One vector is turned by the same rotation once a tick. Each row is the vector after some number of ticks, and that number follows the row.
The counts run from 0 to 338.
[-10   8   6  15   5  -6 -11  -4  -7  -1 -10   6   2   7  -6   0  15  14
  -3   7   8   4  10  16  -3  13   6  -6   4   6  -5   6   6  -4  14   5
 -17  -1   5  10   9  11 -15  -3  -5  -5  -4   7   0  -4   0  12   4   6
  -8  -5   7   1   5  -8  15  10  -1 -13   1   7  14  -1   0   8   8   3
  -5  -2 -13 -15  -7  -3 -12  -4  -8   2  -4  10]
81
[ -6  -6  -4   6  -4   7  -4  -5   6  -3  -8   5   9   2  -7 -11   7  -7
   9   6   6   6   3 -19  11  12  13   4   4  -2   2  -5  -7 -16  -6 -12
   1  -6   0   4  -1  -8   0  -5   2   9  10  -1  10  12   8   5  -7 -13
   0  -3  -3  -3   2  -3   2   5  -9  -9   4   7  -2  -5   8   2 -12 -11
   0  12  -9 -11  -4 -10  -8 -22  -1   1  -2  -2]
330
[ -1   2   3 -14   5   2 -13   6  -9  -6 -14  13  -2  -7  15  -2   3  -1
  -6 -14  -2  17  17  -6 -12  -1   1   0  12   1   2  15   1  -7  -4  16
   2   1  -4   2  -4   0   1   9   3   1  -8  -1  -7  -2   5   0   0  -1
  -4  11  11   7  -9   2  21   3  -4  -9  -9  -5   4  -3  -7  12   6  -9
  -1  -5  -2 -15  -3  -8   8  -3  -3  -1  -6  10]
262
[  3  11   3  -7   7   0 -18  -2  -6  -2   1   2   5  -5  11  -6   1  16
   9  -2   3  -9  10  -6   3  -7   6   0  10   6   6   9 -14   0  19  -1
 -10  -2   0 -11  -2   5   2   1  -1   5   4   8 -10  -3  -1  -7   0  -3
  -5  -6  25  -5   4   8 -10  -2  -5  -2  16 -14  -5  12  -2   9   9   6
 -12  -2  -7  -4 -12  -8   3  -8 -10 -10 -11  -6]
108
[  7   4   2   1   0   7   0   1  -3  -9  11   1  16 -18   6  -6  -4   4
  -3  16  10  -2   8 -15  11  -4   8   1   7   6   3 -17  -9  -3   9  -4
   6  -3   0 -18  -7  -4   4  -4  -6  13  20   3   8  11   5  -7  -1 -12
   4  -4  13 -11  -2  13  -6  -1 -14  -2   0  -3 -11  12   6  -2  -4 -14
   0   4   2   6  -3  -6   2   0 -12  -4  -6  -3]
299
[  7  -2  -1  -6   7  -7  10 -12  -3 -17   4   9   4 -11  13   7  -4  15
  -4   3   9  -2  13   1  -6   3  -3   6  10  -2 -10  -5   1   5  11  -4
  -5  11  -5 -20  -6  -3  -6  -3   3   5  -6   1  -5  11   7  -3   3   1
   2  -2   9   3   7  -4  -6   6  10 -10  -5 -16   3  15  12   2  -1   4
  -9  -3  -3   7   6  -7  -1  17 -13   7   3  -6]
100
[  9  -1  -8  -3  13   5   2   1  -2  19  17 -13   0   8  -4  -3   1  -7
  -6   1 -11   3   3  -6   1  -4  -3  -2  -4  12  -4  -3  11  -5  14  -8
   7  -3  -2  -4   5  -4   0   3  -3  12   5  -2  -5  10   1  -7 -11 -21
   3  13  14  10 -13   0  -4 -11 -13  -9   8 -14 -10  12  -4  -7   8  -1
  -6  -8  10   8  -8   2   0  -7  -3  -7 -10   4]
312
[  3   7   2   8   4   0 -14   6  -3  -2 -10   9   1  -5  18 -11   7   6
   4 -10  -5  -4   1   5   2  -8   0  -8   4   6   2  17 -12  -8   7   3
  -3  -1   7   5   2   2   0   0  -2   0  10  15 -15  -1   1   0   3  -1
  -2  -9  11   4  12  14  13  -4  -4 -11   4  -4  -1  -5  -4   9   7  -9
  -7  -6 -10 -15 -14 -10   4 -11  -2 -17 -17   9]
252
[  5   2  -7  -4  10  -1   5 -17  -3 -21   2   4   2  -2  10   0  -2  21
  11  -1  -9  -6  -2   7 -13  -4   0   4   5   2  -7  11 -12  -6  13  -5
  -9  -6  -1 -13   5  -1  -5   6   1  -7  -2   8  -8  13   1 -10   6   5
  -5 -16   6   3   8   5   0   6  -1  -7   5  -4   5   6   5   4   6  17
  -4  -2  -8   4  -3  -7   5   6  -6  -4  -2  -4]
244
[ -6   7   4  -2   1   6   0   8  -5   7  -1   4   7   0   9  12   5  -6
 -11  -2   4   8  11   2  -4   8   6  -3  -4  11 -12   6  16  -8  -6   5
   6  10  -1   2  -5  -3   7   4  -5  11 -10 -16   3  -3  -1  10 -16  -4
   1  29  10   1 -15  -2  14   4  -5   2   5  -4   6   2  17   3  10  -7
   2  -2   6   1  -2  -2 -12  -6 -12  16  -4  11]
148
[ -6  -9 -11 -16  10   8  -2  -1   4  -4  -1  -1   7 -11  -4   0   5 -13
   7  -7   0   9   8 -31   1   6   3   9  11  -1  -3  -4   4 -14   0   1
   8   0  -7  -6 -10  -7  10  10   9  10   3 -14   5  18  13  -6 -14 -20
  11  -1  -3   8 -13   7  -6  -3 -10  -5  -4   5  -4   1   8   1  -6  -1
  -2  -1  -3   3   2  -8   4  -7  -3  -2  -4   3]
320
[  2  -8   1  11  -6  17   1   8   0  -1 -14   5   9  14   8  -3  -2  -9
  -2  -5  -4  -4 -11  -1   5   4  11  -5  -3   1 -10   2  -9 -15 -15 -12
   4  -1   2   9  -2 -11   2   5  -2   2   9   3   2   4  -5  15 -10  -2
  -1  15   1   1   7  -5  15   4  -4  -8   4   6  -1 -10  11  -1  -8 -15
   5  -2  -3 -11  -3  -5 -15 -22  -6   2 -10   4]
1
[  9   0   2   9   0  -6   0  -5  -6  -7  -6   8   3  -1  21 -15   1  15
  -2  -7  -2  -4   2  11  -6   1   9  -1   7  -5  -8   8 -18  -1   3 -15
  -1   1  -2 -10   7   2  -4  -1   2  -4  17  15 -13   2  -3   0   8   5
  -5   2  16  -2  21  -1   4  12   3 -14   7 -12  -5   5  -8  -6  -2  -8
  -5  -5  -6  -4   2  -5   3  -5   0 -14 -14 -10]
247
[ -1 -12 -17  -7   8   2   4  -7   3  -2   3  -2   6  -3 -10  -9   6 -10
   7   5   0  10   8 -29   1  -3   0   5   0  10   4  -3   5 -12   2  -5
   6  -7  -2  -2   0 -12   1   8   6   5   3 -10  10  20  13  -9  -4 -23
   8   0 -11  11 -16   2  -1   0 -17  -3  -5  -4  -3   4   6  -8  -4   3
  -1   1  -1   2   0   1   5  -4  -2   1  -2   6]
321
[  6 -18   4  -9  -3   2   0   8 -19  -1 -12  13   3  -4   7  -5   0  -7
   3 -11  -4   7  16 -11 -17 -11   6  -9   4   3  -9   1 -10  -2 -12  -5
   2   5   3  -4  -5 -10   1   4   9  -1  10   1   5   8   9  -8  -5 -10
   1  23  11   4  10   2   3  14   0 -16  -5  -9  -2   0  -5  -6  -4  -8
  10 -10  -4 -12   5  -5   3  -2  -5  -2 -10   7]
124
[  1  -4   3  10   3   9  -7  -8   6  19   7  -5   2   5 -10 -16   0 -10
   6   6   4   2  -6 -13  16  12   7   2   5   5  -2 -10 -10  -5  -1 -13
   6  -6   0   6   1 -11   6   9  -1   3   2  -1  -8   8  -3  11 -13 -18
  -8   6   5  -7  -2  -8   7  -3 -21   5  14   0 -16   7   2   3  -3  -3
  -3   7 -10  -1  -6  -4 -14 -22   0  -7  -2 -16]
334
[ -1 -15  -8   2  -5   8   2  -6   4  -6 -17  10  -1  -9   3 -12   9   1
   0  -8   1   1  -2   1  -1   0  -3   4   2  -2  -2 -14   7 -11  -4   8
   3  -3   1   4  -5 -10   3   5  10   6   2  11   0  16   9   8  -3  -8
   3  -3 -19   0 -11  -1  23  -2 -10   5 -23  15   5   0  10  10 -11 -13
  -4  11  -7  -4  -1   1 -11  -2   8 -11   2   2]
207
[  7 -16   1   0  -3  12   6   2 -13  14   7   4  12   3   4  -2  -8  -4
 -15   2   5   2 -12 -10   8   2   3  -6   0   6  -8  -9  -3  -1 -12  -3
   4  14  -4  -2 -10 -17   3   5  -6   6  -5  -3   2   8   0   7 -10 -12
   2  27   8  -5   0  -5   5  -4  -6  -3   2  -4 -10   6  13   5  -8 -19
   0  -7   2   3  -6  -1 -17  -9 -11   5  -5   4]
145
[ -5   0  -3  -1  -2   5   2 -11   2  -1  -8   1   1  12 -13  -2   8  -6
   6   0   4   9  14  -8 -10   4  19   7  -6   0  -9   1   4 -10  -2 -19
   0 -12   5  -1   8   0  -6  -2   4  -2   2  -9   1  11   2   7   0  -7
  -1   8   0   6   3  -9  -1  15 -11  -9  17  -1   4   6  13  -5  -2   7
   5   0 -10  -7   6  -5  -3 -14  -8  16   0 -11]
327
[ -8  -7  -7   1  -7  10   7  -8  -2  -8 -11   5   0  -1  -2  -7   8   1
   3  -3  -4  -7   3  12  -5  -7  -5   6  -3   5  -1  -9  10  -6  -3   5
  -2 -13   3  -4   1  -8  -2   9  11  -3  -5   8  -1  19   8   2   3 -13
   1 -13 -19   1 -10  -1  22   5 -11   7 -11  11  11   1  11   8  -2  -2
   3  14 -13   0  -3   2 -15   3   5  -7   3   5]
208
[  9  -2  -3   6  10 -10   7 -12   1 -13 -10  13   0 -18  24  -9  -2  11
  -8 -10   0   2   9   4 -13  15  -2  -5  18 -12  -8  -4  -2   0  10   0
   3  14  -4  -7  -7  -3  -6  -1  10   2  10  -1  -4   8   7   1  -7   8
   3   6  12   5   8   0  10  13  17  -4 -14 -12  -2   4  -6  -5  -5  -9
  -6   1   3   6   8  -4  -1   6   0 -11   1   8]
237
[  3  -1   1  -3  -8   6   7   3  -7 -12   3  -1  16  -6  -1  -4   0   8
   0  18   8 -13   9  -8   5 -15  10   7  -2  14  -7 -11  -5  -5   5 -10
  -3  -5   3 -18  -2  -2   0  -6  -4   3  11   8   8  20   3 -13   3 -13
   2  -7   8  -6   5  11 -10   3 -17 -10  12  -6  -1  13  12  -4  -3  -8
  -3   2   1   6 -14   1   0   2 -11   2  -7   2]
300
[  6  18   4  -4   6   8  -1  -6  -3   0  15 -11   6  -1   6   1  -2   6
  -9   8   5   5  16  -4   0  -1   7   7   1   6  -8  -1   2   2  17 -13
   0  -2  -3 -22   5   9  -1  -5  -8   9   5  -4  -2   4  -6  -6  -7   1
  -6  10  22   1   1  -5 -15   1 -12  -3  20 -12  -8  21   5  -4   7   7
  -3  -3   3   7  -5  -4   7  -7 -12   7  -4 -11]
302
[ -5  12   0   3  -9  13  -1   5  -5 -12 -13  -8   5 -10   5  -4  10  -3
  -2   2   3   0  13  12  -6  -7  13  -2   2   6  -4  -6  13 -12  -7   4
   4 -15   5  -7  -6   8  -1   3   4   1   6  -5  10   3  -6   5  -8  -2
  -7   6  -5  -5 -17   8  18   4 -14  15   1  11  -1   4   6   6   1  -5
   8  11  -3  -4  -4   4 -12  -8   1   6   3   7]
15
[ -6   9  -7   1  11   6 -15 -15  10   3  -8   1  -6   2   6  -2   9   3
  -2 -14 -12   7  -1   7  -3   4 -12   6   1   7  -8  18   8 -15  11   4
   0  -6  -3  12   5   2   2  11   1   3 -11   5  -9   4   4  11   2  -1
  -2  -7  -5  15  -5  -7  27 -12  -6  -3  -4   2  11  -7  -2   8   4   5
 -10  -4  -9  -9  -4 -12  -3  -7   5  -5  -4   6]
60
[  0 -12  -8 -11   2   5  -6   6  -7  -3  -5   2   1   9   2   2   4   3
   3  -4  -4  -2  11  -5  -4 -10  -7  -2  -9  13  -2  18   0  -8  10   0
  -3   5   8   2   4  -1   2   2  -4   8  -1   5  -3   6  12  -8   3 -12
   8  -2  12  17   4   6   8  -1  -2 -24   1  -7  12  -7   6   7  16   4
  -6  -9  -5 -11 -10  -2   2  -6 -11   0 -20  24]
116
[  4 -14  -3   6   1  10   2  -2  -8   6   6   6  13  13  -3  -2 -10   0
   1  18   8  -1 -11 -10  19  -3   3  -2  -6  14   3  -3 -11  -4  -2   1
  -1   4   0  -2  -7 -19  -1  12 -10  10  -9   0   6  10  -1   4  -4 -22
   3   2   3  -4  -5   3  10 -13 -10 -13   1   5   3  -2  15   6  -3  -4
   1  -6  -4   5 -11  -3 -15 -11 -13   1  -8   3]
141
[  5   8   3  -6  11   5 -14   3  -2   4   1   5   1  -3  18   1  -2   1
  -6 -20  -1   5  13 -10  -4   9   1  -2   5   0  -3  12  -1  -3  11  -3
   0  11  -6  -2   1   4   4  -8  -2  10   1   0 -13  -6   5   2  -7   3
  -5  14  26   6  12  -5  -2  -2   7 -17   9 -19  -1   1  -3   2  10  -1
 -10 -11   1 -12  -4 -14   5 -16 -10  -5 -10   4]
113
[  1   5  -4   3   8  -6   1  -4   1   3 -12  -7   6  -8   7 -14  12  10
   4  -7 -16 -10   1   7 -12  -3   5   3  13   2  -9  -5   9  -6   4  -3
  12 -20   5  -3   7  -1   2   3  10 -12  11  -6  -3  15   3  -5  -5   6
  -1  -3   2   3  -6   9   7  11 -11  14   1  -6 -15  22  -7  -4   0  -6
  11   1  -6  15  -8   6   5   0   4 -11  -3   4]
41
[ -6  -5   5  -5  -7   9   6   7 -16   4  -4   4   6  12   3  11   1   0
 -10   4  -3  -1   3   5  -9  -6   0   1  -7   9 -17   0  15  -9  -9  -1
   0  10   6   0  -3  -4   5   2  -4   3 -11  -9   8   4  -1   6  -9  -5
   7  23   1   8  -7  -4   8   4  -7  -7   8  -9  13   1  18   2   6  -6
   6  -5   2  -1  -2  -2 -20  -2 -14  21  -4  12]
147
[ -5  -6 -11  -1  11  14  -8 -18  10   4   0   0   4   8   3  -7   1  -3
   7 -12  -4  -4 -15  -3  13   7  -7   9   1  -2  -1   0  -1  -6   6  -5
   6  -3 -12   5  -7 -13   6  13  -4   6  -5   9 -10  12  -2  10 -10 -14
  -3 -12  -8   9  -8  -6  18 -18  -7   5  -2  10   2  -9  12  12 -10  -4
  -3   6  -8   0  -8  -8 -13 -12   7  -8  -1  -8]
197
[ -4  10 -13   3  18   6   4  -6   2   0   7 -12   0   7  12   8   8   8
 -16 -11 -11   0  -7  13  -5  13  -2   1   4  -5 -16  -7  26 -15  13  -4
   8   1 -10   6   4   3   0  -6   5   4  -6  -6   6  11   3   6  -9   3
   4   4   3  21 -11  -9   0  -3   8   1   1   0   6   1   8  -3  -4   3
   2  -8  12  13  -1  -2   0   3   1   4   1  10]
34
[  0   7   8  12   5  -1  -7   1 -10   6  -1  -2   4  -3   5 -17   9  15
   2   2  -3 -10  -7  23   6   6   5  -4   9  -2  -5 -12  -1   4  11  -2
  -8 -12   7   3   7   8 -13   2   4  -3   6  20  -7   4  -4   8   3   2
 -11  -8   8  -6  -3   2  13   4  -4   9  -1   8  -7  17  -3  10   3  -1
   4   4  -7  -3 -16   7 -10  -8   4 -17  -1   0]
221
[  3   3  -5  17   4  12  -3   5   3  -2   3  -3  13  -2   8 -11   4   6
  -8   5   2  -9 -17   7  12   5   8  -4   1  -5  -4 -15   1  -8   9   0
  -1  -5   2   9  -1  -1  -1  -5   0   6  15  11  10  12   1  10   0  -6
   3 -14  -2   2  -4  10   8  -5  -2   2   0  15  -5  -3  12   2  -7 -18
   8   4   0   3 -15   5  -8 -14   3  -9  -8  11]
27
[ -8  -4   3  -5   7  10 -13   9 -16  -2  -3   9  13   4   9  13  -2   7
 -17   2  11   7  -4  -4   5   5   1   0   8   3 -11   1   5  -2  -3  15
  -2  21   2   9 -14  -5  -2  -3 -11   2 -11  -6   9   4   2   2  -4  -2
   4   8  15   4   4   2   3  -6   3 -11   2  -3   5  -2  12  12  -2 -15
   0 -11   0   0 -11  -7 -14  -6 -19  10  -4  16]
284
[ -3  15   1  -3  -2   7  -7  12  -3  10   1 -13   5   9   8   1  13  -4
 -15  -4  -6  -1  -3   4  -1   9  11  -2  -5  -1 -13  -7  17 -10   9 -14
   7  -3   4  -1   7  12   3 -12   0   4  13  -3   3   1  -3   7 -15   4
   0  13  18  12  -5  -8  -2   8  -3   0  18  -8  -9   5   4  -3   3  -3
   5  -4   4  -2 -12  -1  -7 -20  -2   2  -7   6]
169
